Small tables with named rows and columns. After each table, cells are looked up by row and column.

bizibo =
	redok	teradan
poma	6644	6034
rimibap	3382	5911
detezil	7078	5325
zimi	5324	5541
dulemu	6554	5712
rudo	4197	6143
mor	9782	5911
pegezar	6330	5786
likeda	437	1553

redok of pegezar is 6330
redok of likeda is 437
teradan of pegezar is 5786
teradan of likeda is 1553
redok of detezil is 7078
redok of mor is 9782
teradan of detezil is 5325
redok of dulemu is 6554
teradan of rudo is 6143
redok of rimibap is 3382
teradan of dulemu is 5712
teradan of poma is 6034
Row with the largest teradan: rudo

feli
fields: fek, kes
tevide: [3806, 4792]
bekuba: [7568, 3515]
zun: [3216, 3323]
zubamo: [5588, 4280]
naler: [3805, 4782]
fil: [6804, 4119]
fotut: [4733, 4311]
fot: [1433, 1880]
dus: [2661, 2892]

What is the fek of fotut in feli?
4733
What is the kes of zubamo in feli?
4280
What is the fek of bekuba in feli?
7568
What is the kes of dus in feli?
2892
What is the fek of fil in feli?
6804
What is the fek of tevide in feli?
3806
What is the fek of naler in feli?
3805

bagi =
,mos,fibo,dilitov,mef,muruv
bapiro,3.245,8.621,8.414,1.639,2.292
pizim,3.427,8.324,6.838,1.773,4.277
bapiz,8.085,1.799,2.864,8.723,8.562

bapiro, mos: 3.245
pizim, fibo: 8.324
pizim, mos: 3.427
pizim, dilitov: 6.838
bapiro, dilitov: 8.414
bapiro, muruv: 2.292
bapiz, fibo: 1.799
bapiz, dilitov: 2.864
pizim, mef: 1.773
bapiz, muruv: 8.562
bapiro, fibo: 8.621
bapiro, mef: 1.639
pizim, muruv: 4.277
bapiz, mef: 8.723
bapiz, mos: 8.085
Row with the largest mef: bapiz

sugav
|  | viza | nekam | zuvul | saz | fesaba |
|---|---|---|---|---|---|
| veseduk | 176 | 419 | 271 | -110 | 79 |
| reso | 193 | 388 | 245 | -127 | 110 |
| sazi | 315 | 234 | 254 | -138 | -29 |
| tibut | 185 | 426 | 277 | -153 | 156 |
| sizifi | 333 | 159 | 212 | -43 | -172 |
| logalu | -261 | 386 | -105 | -629 | 472 |
| momedim | -233 | 317 | -80 | -585 | 456 |
| sel | 200 | 328 | 228 | -67 | 24 |
| ramuvat | 268 | 253 | 194 | -101 | -6 |
| zed | 315 | 124 | 191 | -48 | -147 |
| bubep | -333 | 135 | -216 | -686 | 456 |
| leguro | 237 | 221 | 244 | -140 | -2 |
| vofuv | 104 | 956 | 544 | -284 | 648 |

fesaba of tibut: 156
nekam of vofuv: 956
fesaba of veseduk: 79
viza of zed: 315
saz of reso: -127
saz of leguro: -140
fesaba of ramuvat: -6
nekam of veseduk: 419
saz of vofuv: -284
zuvul of sazi: 254
zuvul of ramuvat: 194
saz of momedim: -585

Table ruvezev
	let	gufuza	sorudet	dob	munaro	vudo	kebap	gora	fuz
ziki	-0.037	-0.510	0.219	0.165	0.196	0.004	-0.015	0.030	-0.814
viloma	-0.158	0.026	0.042	-0.040	-0.002	-0.059	-0.068	-0.072	0.091
fopufas	-0.138	0.445	-0.364	0.055	-0.128	-0.263	0.254	0.193	0.563
mipam	-0.011	-0.091	0.141	-0.231	-0.110	0.187	-0.391	-0.256	-0.271
pob	0.691	0.068	-0.343	-0.829	-0.351	0.590	-0.614	-0.578	-0.529
nera	0.688	0.090	-0.362	-0.788	-0.347	0.605	-0.605	-0.542	-0.549

gora of viloma = -0.072
sorudet of ziki = 0.219
gufuza of nera = 0.090
fuz of viloma = 0.091
dob of pob = -0.829
gufuza of pob = 0.068
fuz of fopufas = 0.563
fuz of pob = -0.529
vudo of viloma = -0.059
munaro of viloma = -0.002
sorudet of mipam = 0.141

Table lelepe
         vez  nin  dumos  buvi  kito  fozeta  vog  bezem  pokeb
dinem     69   43     40    50    43      62   42     51     52
vada      28   48     58    47    48      43   40     47     44
tavamu    38   53     47    49    46      55   39     56     55
viseruz   26   49     36    47    45      50   44     48     48
zugo      65   48     32    42    47      44   38     48     35
goluta    71   49     36    38    52      55   37     54     37
zuvomur   54   49     57    41    54      43   49     47     48
zom       38   39     45    47    49      48   72     48     43
ginu      45   49     48    36    45      24   40     51     46
bem       22   45     52    53    49      28   59     52     45
mez       83   45     50    46    49      48   39     46     41
gidod     47   52     58    54    49      43   36     48     55
bufi      57   44     60    50    51      49   45     52     48

pokeb of zuvomur = 48
pokeb of bufi = 48
fozeta of tavamu = 55
kito of goluta = 52
fozeta of zuvomur = 43
bezem of zom = 48
vog of bem = 59
vog of viseruz = 44
vez of gidod = 47
buvi of goluta = 38
kito of zugo = 47
bezem of zuvomur = 47

doz
fields: mibop, doni, sif, vif, gipigi
moz: [3.817, 5.921, 5.654, 3.668, 4.360]
tof: [4.487, 6.570, 7.670, 5.721, 5.354]
sas: [6.773, 3.511, 4.096, 5.132, 4.883]
des: [5.849, 4.920, 5.385, 2.433, 4.038]
sem: [4.474, 4.632, 5.547, 6.640, 4.800]
fipumok: [5.286, 5.517, 6.895, 6.366, 6.091]
nizubu: [7.952, 5.026, 9.146, 2.502, 9.149]
bup: [4.755, 5.438, 6.733, 4.744, 4.945]
zilok: [5.517, 3.289, 4.805, 6.154, 5.249]
botenok: [6.042, 3.362, 4.546, 4.817, 5.737]

gipigi of sem: 4.800
vif of moz: 3.668
vif of sem: 6.640
doni of bup: 5.438
gipigi of tof: 5.354
gipigi of sas: 4.883
gipigi of moz: 4.360

pab.csv
,kinav,zevob,nadob,kud,sak,mel,zir
fidari,6.34,9.36,8.30,6.61,4.92,5.21,3.24
petedoz,5.82,6.06,4.04,5.56,5.67,4.07,5.22
bopim,4.97,6.38,4.40,5.74,1.98,4.10,3.14
nedid,4.20,0.62,7.55,3.51,2.44,3.94,1.42
nepi,8.09,6.30,8.76,5.84,7.58,7.55,5.72

What is the nadob of nepi in pab? 8.76
What is the mel of nedid in pab? 3.94
What is the mel of nepi in pab? 7.55
What is the mel of bopim in pab? 4.10
What is the sak of fidari in pab? 4.92
What is the sak of nepi in pab? 7.58
What is the nadob of nedid in pab? 7.55
What is the kinav of nepi in pab? 8.09
What is the zir of fidari in pab? 3.24
What is the zevob of fidari in pab? 9.36
What is the kud of nedid in pab? 3.51
What is the kud of fidari in pab? 6.61
What is the kinav of bopim in pab? 4.97
What is the zevob of nepi in pab? 6.30
What is the zevob of petedoz in pab? 6.06
Which row has the largest zevob? fidari

dez:
columns: ras, puzovom, sop, morag, ludome, folig, savoder, sep, nenuda, zuki
puv: [119, 128, 111, 112, 110, 95, 70, 114, 128, 94]
lile: [111, 78, 116, 118, 120, 144, 66, 87, 129, 98]
zefog: [109, 103, 112, 118, 91, 75, 90, 126, 125, 108]
ravus: [129, 123, 109, 116, 122, 148, 106, 83, 42, 117]
telis: [129, 98, 119, 118, 129, 159, 196, 108, 109, 107]
mipo: [99, 116, 106, 114, 99, 46, 49, 101, 167, 79]
dom: [137, 109, 104, 116, 116, 137, 70, 123, 223, 119]
vef: [118, 86, 99, 113, 135, 118, 94, 88, 84, 98]
vemufa: [106, 104, 115, 114, 110, 9, 86, 113, 143, 144]
zus: [132, 97, 109, 125, 106, 124, 110, 96, 116, 124]
sifil: [136, 110, 114, 122, 121, 140, 101, 117, 153, 99]
det: [141, 124, 115, 111, 128, 169, 125, 85, 143, 133]

ras of ravus = 129
sop of lile = 116
morag of dom = 116
ras of telis = 129
morag of puv = 112
ludome of mipo = 99
puzovom of ravus = 123

zuti:
columns: nel, nidafef, fevipal, zuzem, mun, niv
gib: [58.256, 50.766, 73.882, 78.461, 56.449, 58.474]
mus: [45.348, 75.254, 86.335, 66.800, 82.637, 48.765]
bonoros: [59.856, 74.529, 32.286, 44.112, 62.147, 52.354]
tetukur: [56.990, 74.494, 45.822, 67.398, 53.474, 43.560]
bod: [72.116, 54.425, 63.956, 36.199, 58.981, 73.228]
pumapak: [62.830, 56.812, 59.531, 65.415, 60.449, 62.901]
nisubas: [56.402, 74.051, 42.607, 65.079, 58.518, 46.838]
sugokab: [55.872, 69.269, 92.672, 63.850, 64.932, 55.622]
kenu: [53.678, 57.240, 61.621, 80.226, 66.668, 61.363]
lokome: [52.629, 59.795, 54.027, 87.055, 68.872, 66.083]
fes: [8.079, 66.287, 55.472, 43.544, 49.250, 59.517]
savap: [64.830, 56.323, 63.574, 62.642, 49.980, 49.631]
gur: [67.434, 59.026, 58.405, 58.009, 60.773, 63.908]
sapi: [59.600, 73.604, 73.924, 59.309, 44.802, 65.508]

What is the nidafef of mus in zuti?
75.254
What is the nel of nisubas in zuti?
56.402
What is the niv of mus in zuti?
48.765
What is the mun of mus in zuti?
82.637
What is the niv of sapi in zuti?
65.508
What is the mun of sugokab in zuti?
64.932
What is the nidafef of gur in zuti?
59.026
What is the fevipal of gur in zuti?
58.405
What is the mun of sapi in zuti?
44.802
What is the fevipal of kenu in zuti?
61.621
What is the mun of kenu in zuti?
66.668

